Rotation paths and how fast each direction turns (degrees per step):
Each turn is a multiple of 5 degrees from 10 to 175, or 0.
Each row of a path follows its step; steps can be skipped.

step 0: [1.278,0.282,-0.279,-0.885,-3.511,-2.729,-1.848,-3.583,2.274,0.284,0.827,-0.027,2.633,-1.608,0.364,5.775,-1.051,0.398,1.134,-5.938,-0.757,-0.088,-0.351,-0.159,0.626,2.675,0.597,2.700,0.882,-1.354,1.717]
step 1: [0.747,-0.605,0.422,2.596,4.494,-0.310,-0.594,0.272,1.481,-0.418,1.196,-1.921,1.807,3.916,2.670,-2.028,0.031,-0.987,1.020,-0.797,-0.457,-2.017,-4.526,-2.192,-0.184,-1.527,1.148,-2.295,-1.085,-5.456,-2.598]
step 2: [0.940,-1.056,-0.081,3.110,2.553,-3.219,0.737,0.309,-3.766,1.482,-0.306,-2.506,3.583,0.254,-1.124,-2.655,1.516,2.760,-2.981,-2.368,0.325,2.268,2.768,0.051,-1.195,1.399,0.068,1.717,1.252,5.350,-1.113]
step 3: [-0.053,-0.400,3.522,-1.311,-2.649,2.167,-0.263,-0.489,-0.140,-0.852,-1.821,1.791,-2.528,0.932,2.704,2.544,2.739,3.666,-0.152,-2.459,4.320,3.204,-0.499,-1.304,-3.197,2.702,-0.169,-2.204,1.398,-2.790,1.032]
step 4: [-1.516,-0.250,1.634,-2.061,1.213,2.626,-2.341,-0.620,2.716,-0.358,3.579,-0.281,3.300,-2.686,-1.581,-3.383,0.576,-0.561,2.620,1.393,-0.798,2.583,-0.970,-3.584,-2.994,-3.771,1.688,1.467,-3.240,0.400,-1.250]
step 5: [-1.727,-2.304,1.475,1.034,-2.109,-3.942,-0.794,0.656,-1.262,-1.581,-2.924,0.309,-3.520,-0.093,-0.962,-2.456,-1.668,1.651,-2.869,0.711,-1.446,-3.202,2.343,-5.233,1.620,1.747,1.052,3.728,0.860,0.384,-1.007]
step 7: [-1.200,2.556,3.290,-1.851,2.673,-0.190,-0.214,-1.710,2.397,-1.304,1.356,-5.761,-2.901,-2.954,-1.021,0.463,2.927,-0.084,1.700,0.448,0.213,0.689,-1.785,0.232,4.706,-0.941,-2.902,0.901,-0.495,2.347,-1.466]
step 8: [-0.092,2.829,-0.016,2.579,1.340,2.569,1.576,0.743,-0.888,4.332,-2.943,2.682,-1.675,1.168,0.609,1.665,-3.350,0.268,-1.174,-1.825,-2.462,2.857,0.093,-1.266,2.508,-1.049,1.563,5.688,0.794,-1.931,-0.556]
step 10: [0.453,-2.943,0.643,2.931,0.180,1.626,-1.303,-1.872,-0.173,-2.686,0.827,-3.035,0.677,-1.217,2.450,0.859,4.015,-0.933,0.729,-2.884,-2.896,-1.301,-0.150,1.818,0.178,1.930,-0.416,4.401,-2.683,0.614,4.586]
step 11: [-1.449,1.189,-3.119,2.555,0.879,-1.531,0.395,2.239,-0.004,-3.746,-1.649,1.139,2.511,0.377,0.192,2.809,-1.616,2.229,-0.617,-3.290,1.512,1.026,-0.393,-1.398,-0.048,-2.209,-2.477,0.226,-2.639,-4.610,-4.317]
step 13: [0.047,-1.750,2.575,-0.075,2.516,-0.637,-0.507,-1.048,-0.210,0.989,-0.517,-1.228,-0.605,-1.004,4.095,0.993,4.040,0.342,-4.989,-2.840,-1.918,0.364,-0.645,-3.762,-0.283,1.312,4.328,-3.871,0.313,-1.048,0.621]
Speeds:
[-0.821,0.258,-0.834,-1.138,-0.033,0.018,0.975,-0.279,-0.879,-0.484,1.102,1.322,0.926,-0.766,-0.225,-0.603,-0.056,-0.042,-1.725,-1.129,-1.458,1.215,-1.405,0.678,0.234,-0.147,0.708,-0.452,-0.763,0.444,-0.552]
160
[0.694,0.310,1.153,0.007,0.438,-0.566,-0.260,-0.460,-0.276,-0.559,0.194,0.463,0.074,-0.050,-0.148,2.009,-0.396,0.535,-0.064,0.301,-1.443,-0.024,1.603,-1.101,0.343,0.046,-0.581,-1.985,-1.264,0.660,-1.229]
175
[0.470,0.830,0.748,1.053,-1.158,-0.127,1.109,0.612,-0.954,0.789,0.758,-0.822,-0.805,-1.543,-1.112,0.541,-0.430,-0.687,0.364,1.205,-0.186,0.219,-0.265,0.970,1.329,0.517,0.806,0.346,-0.981,-1.327,-0.075]
35
[-0.223,0.097,0.167,-0.159,1.853,-0.421,0.873,-0.089,0.451,1.847,0.472,-1.319,-0.166,0.914,0.231,1.326,-0.064,-0.397,-1.541,0.707,0.572,0.996,-1.039,0.073,-0.030,1.062,-0.521,-0.130,1.069,0.393,-0.922]
65
[0.574,-0.430,-0.340,-2.314,-1.086,1.553,-1.225,0.291,-0.440,0.157,-0.375,-0.871,-0.859,0.860,-0.732,-0.207,0.265,0.345,-1.073,1.047,0.471,0.049,0.251,-0.603,1.036,-0.236,0.906,0.551,-0.617,0.604,-1.154]
35
[-0.957,-0.701,-0.098,0.323,-1.291,0.010,1.064,1.222,0.916,1.217,-0.788,0.654,-0.665,1.186,0.377,1.302,0.196,0.104,-0.734,-1.681,0.256,0.073,0.085,-1.014,0.871,-0.060,0.459,-0.377,-1.145,-0.376,1.337]
140
[1.126,-0.549,-1.092,0.458,-0.860,-0.442,0.451,0.656,-1.425,0.931,1.053,0.175,-1.434,-0.362,0.503,-0.130,-1.053,2.131,-0.166,-0.038,0.039,-0.486,0.033,0.003,-0.783,-0.089,0.157,-0.737,1.279,1.349,0.388]
110
[1.086,0.196,-0.411,0.984,0.580,0.685,-0.324,-0.352,0.136,-0.122,-0.256,-0.609,1.411,0.827,-0.861,1.184,0.292,1.641,-0.554,-0.935,0.340,-1.591,-0.610,1.623,-0.646,0.199,1.346,0.142,-0.931,-0.458,-0.305]
35
